Named turns come first, each shown by rows before and after it. Which turns, in which order, take the first row of each pair that follows to the second? Write the first one first, as in the answered first pair.
G (before |-> after):
[ 4.26 -4.15 -1.94 -0.87 -0.94  1.29  0.58  3.74 -1.91 -4.30  2.62  2.25
  0.51] |-> [ 4.82 -1.80 -1.38  0.38 -3.21  4.16  2.19 -0.70 -0.78 -4.30  3.25  0.94
  0.40]
[-0.46  2.20  0.60  1.54 -0.89  2.13  1.58 -6.04 -0.87  2.41 -1.19 -0.76
 -0.11] |-> [-1.66  0.84  1.20 -0.10  3.21 -1.13  0.04 -3.85 -2.68  3.24 -2.82  0.27
 -0.16]
[ 2.05  0.18 -2.21 -0.08 -0.53  2.46  0.17  1.97  0.42 -1.75  0.79  0.61
 -0.92] |-> [ 1.65  1.46 -1.68  0.16 -0.48  3.57  0.83 -0.69  0.39 -1.18  0.31  0.10
 -0.92]
[-2.23  1.19  2.37  3.20  1.28 -0.39 -0.58 -3.17 -4.28  1.11  0.09  1.42
 -0.77] |-> [-2.31 -0.71  1.78  2.47  2.27 -2.01 -1.65  0.13 -4.76  0.61  0.18  2.25
 -0.47]
S (before |-> after):
[ 0.92  1.95 -0.96 -0.44  0.55 -0.46 -0.33 -1.10  1.74 -1.84  1.64  0.55
 -2.31] |-> [ 1.20  0.78 -1.16 -1.82  0.18 -0.93 -1.08 -0.95  2.12 -1.81  1.11  0.98
 -2.24]
[-2.12  0.43  3.26 -0.66  4.92 -4.10 -0.23 -8.38 -3.20  5.20 -3.11 -2.78
 -0.09] |-> [-1.05  7.77 -0.71  7.55  5.33  0.61  2.68 -0.88 -2.03  0.82  2.09 -3.76
 -2.06]
[ 1.75  1.05 -0.90 -4.34  2.73  1.24 -2.48 -2.32  1.05 -0.24 -0.40  0.71
 -1.59] |-> [ 1.03  2.93 -0.33 -2.77  3.49  1.45 -1.53 -3.12  0.53  0.84 -0.24  0.18
 -1.64]
[ 1.64  0.00 -1.88  0.58  0.22  1.69  0.09  4.63  0.64 -2.84  1.12  0.50
 -1.70] |-> [ 1.46 -3.95 -0.44 -3.72 -0.34 -0.49 -1.46  1.65  0.29 -1.16 -1.48  1.23
 -0.57]
N (before |-> after):
[ 0.41  0.03 -0.37 -0.51  0.94  1.54 -0.13  1.81  2.83  0.73  0.83  2.13
  1.01] |-> [-0.36  0.85 -0.02  0.40  1.96  1.01 -0.18  2.09  2.33  1.09  0.84  2.06
  0.98]
[ 1.50 -2.97 -0.99 -1.13 -0.44  1.83 -0.70 -2.65  0.08 -0.26 -1.40  1.73
  1.62] |-> [-0.59 -1.36  0.02  0.76  3.54 -0.62 -0.82 -0.63 -2.33  1.35 -1.49  1.93
  1.39]
[-1.53  0.63 -0.36  4.59  0.44 -2.01 -0.51  5.55 -1.49 -1.19  1.17  0.49
  0.15] |-> [ 0.62  0.79 -1.20  4.32 -4.56  2.05  0.44  2.47  1.01 -2.50  2.37 -0.55
  0.27]
T (before |-> after):
[-1.80  4.73  0.85  2.98  2.67  1.53  2.64 -3.38 -0.72  1.38 -1.25 -1.95
 -1.31] |-> [ 2.32  2.01 -3.07  0.06  0.03  4.65  2.11  0.90  2.56 -3.77 -0.47 -0.93
 -1.78]
[-0.76  0.18  1.08  2.06  0.54 -3.02 -1.02  2.65 -1.19  2.57 -1.34  1.45
  0.21] |-> [ 1.60 -2.08 -0.29 -0.48 -1.38 -1.11 -1.37  3.82  0.63  0.10 -1.49  1.84
  0.03]
[ 1.36 -3.67 -1.94  0.80 -5.42  1.51 -1.44 -3.65  3.61  0.79 -2.00  1.43
  0.60] |-> [-2.60  1.90 -0.26  7.44 -1.04 -1.08 -0.31 -2.32  0.05  3.71 -0.30  0.27
  0.14]
[-0.27  2.95 -1.10  2.08  1.29 -1.30  1.03  1.67  0.92  0.54  2.55  0.36
 -0.31] |-> [ 1.78 -1.08 -1.46 -2.78 -1.76 -0.16  0.22 -1.01  3.10 -0.31  0.96  0.65
  0.31]
Now pairs of rows:
(2 to 4 turns a pair)
[ 3.36 -5.84 -1.52 -4.36 -6.37  0.53 -3.63  0.48  1.66 -0.04 -0.82  0.19
  3.41] |-> [-0.96  0.12 -1.27  4.59 -1.45 -2.86 -2.87  8.53 -2.13  1.08  2.53 -0.30
  3.00]	N, S, G
[-0.07 -1.20  2.07 -1.27  5.03 -0.57 -1.69 -2.36  0.49 -1.25 -3.06 -1.23
  0.46] |-> [-1.61  0.68  1.86  3.00  5.21 -1.67 -1.37  1.13 -0.49 -0.75 -1.01 -1.59
  0.52]	T, G, T, T
[-2.06  3.68  0.63  2.52  0.38  1.59  0.65 -2.39 -1.71  2.84 -0.21 -1.97
  0.57] |-> [-2.68  0.49  0.09  1.02  2.47 -2.18 -1.37  3.55 -2.86  2.29 -0.83  0.00
  1.00]	G, G
[ 0.98 -1.13 -2.09  3.72 -6.87  0.44  0.25  4.50  1.73 -1.51  2.99 -0.41
  1.28] |-> [ 1.73 -3.44 -1.49  0.65 -8.38  0.68 -0.34  0.99  2.65 -0.97  1.47 -0.37
  1.95]	T, T, T
[ 0.29  0.88 -1.19 -1.05  3.88 -0.12 -0.01  3.69  0.49 -2.10 -1.36  1.67
 -2.02] |-> [ 1.24 -1.75 -2.05 -0.29 -2.56  0.77 -0.26  3.77  2.47 -2.72  0.24  1.33
 -0.43]	S, T, G, G
[-0.46 -2.59  0.01  0.52 -4.06  0.72  0.18  0.22  2.35 -0.94  0.62 -2.63
 -1.49] |-> [-1.99 -0.10  0.36  3.56 -2.77  0.09  0.81  1.16  1.43 -0.03  1.54 -3.27
 -1.50]	T, S
[ 1.18  1.07 -3.69  0.51 -2.85  3.34  0.35  2.80  1.63 -5.05  3.67 -0.32
 -4.01] |-> [-4.98  1.16  2.54  1.19  1.41 -3.79 -0.93 -3.50 -3.95  3.64  0.55 -0.90
 -2.34]	S, T
[-2.51 -2.19  0.20  2.87 -1.31 -4.58 -2.31  5.62 -3.25  0.01  1.17 -1.75
  1.56] |-> [-0.98 -0.38  2.71 -1.32 -2.45 -0.10 -0.60 -7.76 -1.33  1.69 -1.62 -3.68
  0.52]	T, G, G, G
[ 2.23 -0.10 -1.27 -0.99 -1.75  2.04 -0.33  0.13  2.56 -2.14  0.27  0.01
  0.18] |-> [ 1.71 -1.83 -0.99 -1.04 -2.73  0.63 -1.31  0.87  2.10 -1.30  0.40  0.00
  1.12]	N, T, G, G
[ 1.64 -0.42 -1.04 -2.43  5.12  0.21  0.02  5.51 -0.63 -2.56 -1.86  1.82
 -2.14] |-> [ 3.42  1.55 -2.20  0.13 -1.74  5.11  1.97  2.72  2.19 -4.35  0.93 -0.07
 -1.66]	G, G
[ 2.60 -1.77 -0.28 -4.78 -1.22  2.26 -0.08  1.04  1.72 -1.67 -0.79  0.89
 -0.18] |-> [-0.24  0.33  1.36 -2.86  4.50 -1.12 -0.45  2.68 -1.52  0.41 -1.59  1.35
 -0.38]	G, N
[ 0.15  0.61 -1.58 -3.90 -0.35 -4.17 -0.85  2.22 -0.85 -2.40 -3.33  1.43
 -0.89] |-> [ 0.14  4.90 -0.90  0.04 -4.05 -0.37  1.53 -3.08  0.10 -1.41 -1.43 -1.38
 -1.26]	T, S, N
[ 2.76 -3.31 -0.41 -0.52 -4.72 -1.15 -2.00  3.53 -0.21 -0.43 -0.15  0.53
  1.15] |-> [ 1.03 -0.47 -0.23  2.78 -2.53 -2.13 -1.06  5.72 -1.60 -0.17  1.30  0.24
  0.72]	T, T
[-1.91  3.13  3.15  1.99  2.54  3.05  0.10 -3.48 -1.72 -0.52 -0.41 -0.03
 -0.65] |-> [-2.29  1.63  2.99  0.53  5.05  1.18 -0.82 -1.80 -2.28 -0.57 -1.74  1.08
 -0.59]	S, T, N, S
[ 1.94 -5.36 -2.19 -3.62 -4.27 -0.61 -1.55  3.81  1.70 -2.67 -0.08  1.00
  1.01] |-> [-0.27  1.93 -0.60  4.69 -6.74  1.76  1.43 -0.63  0.99  0.06  3.37 -2.13
  1.13]	S, G, T, N
[ 7.69  2.55 -1.52 -4.23 -3.89  6.24  1.98 -3.88  1.65 -4.41  0.68  0.98
 -2.55] |-> [ 4.67  2.45  1.58 -7.62  6.08  0.85  0.53 -4.64 -2.40 -1.39 -3.66  2.37
 -3.53]	G, G
[-1.33 -1.15 -1.33 -2.06  4.29 -0.91  0.36  2.99 -0.17 -1.34 -2.49  0.81
 -2.32] |-> [-3.47  0.26 -0.61  1.68  3.74 -2.47  0.47  2.88 -1.36  0.62 -1.25  0.44
 -1.44]	G, S, T, S
[ 0.25 -3.66 -0.02  0.33 -5.59 -0.76 -0.92  1.15  1.39 -0.12 -0.15  0.42
  2.01] |-> [-0.49 -0.47  2.16  0.42 -2.97  0.70  0.26 -5.44  0.41  1.79 -1.31 -0.77
  1.07]	G, G
[-2.17 -0.54  2.26  2.24 -1.72 -2.12  0.01 -2.71 -1.52  3.16  0.22 -0.18
  1.45] |-> [-0.42 -3.22  1.84 -2.03 -2.07 -1.11 -0.60 -4.10  0.12  2.00 -1.49  0.56
  1.13]	T, T, G, G
[-1.85  2.62 -3.68  7.05  0.47  3.29  3.20  3.50 -1.35 -2.50  1.82 -1.34
 -1.30] |-> [-2.91 -0.66  0.66  2.88 -3.26  2.32  2.37 -8.19 -1.63  2.80 -1.33 -2.35
  0.55]	S, G, T
[ 1.69  0.64  0.37  2.24 -4.20  2.64  0.00 -0.76  1.09  1.59  2.33 -0.27
  1.33] |-> [ 1.46 -2.93 -0.34 -0.10 -3.85  0.37 -1.44  2.79  0.95  1.04  1.49  0.98
  1.81]	S, N, G
[-1.66  3.39  2.56  0.52  3.59 -0.07  2.08 -5.70 -1.82  1.72 -2.00 -0.65
 -1.40] |-> [ 0.65  3.50  1.18 -0.43  1.38  3.28  2.78 -6.28  0.45 -0.62 -1.41 -1.13
 -2.11]	T, T, S
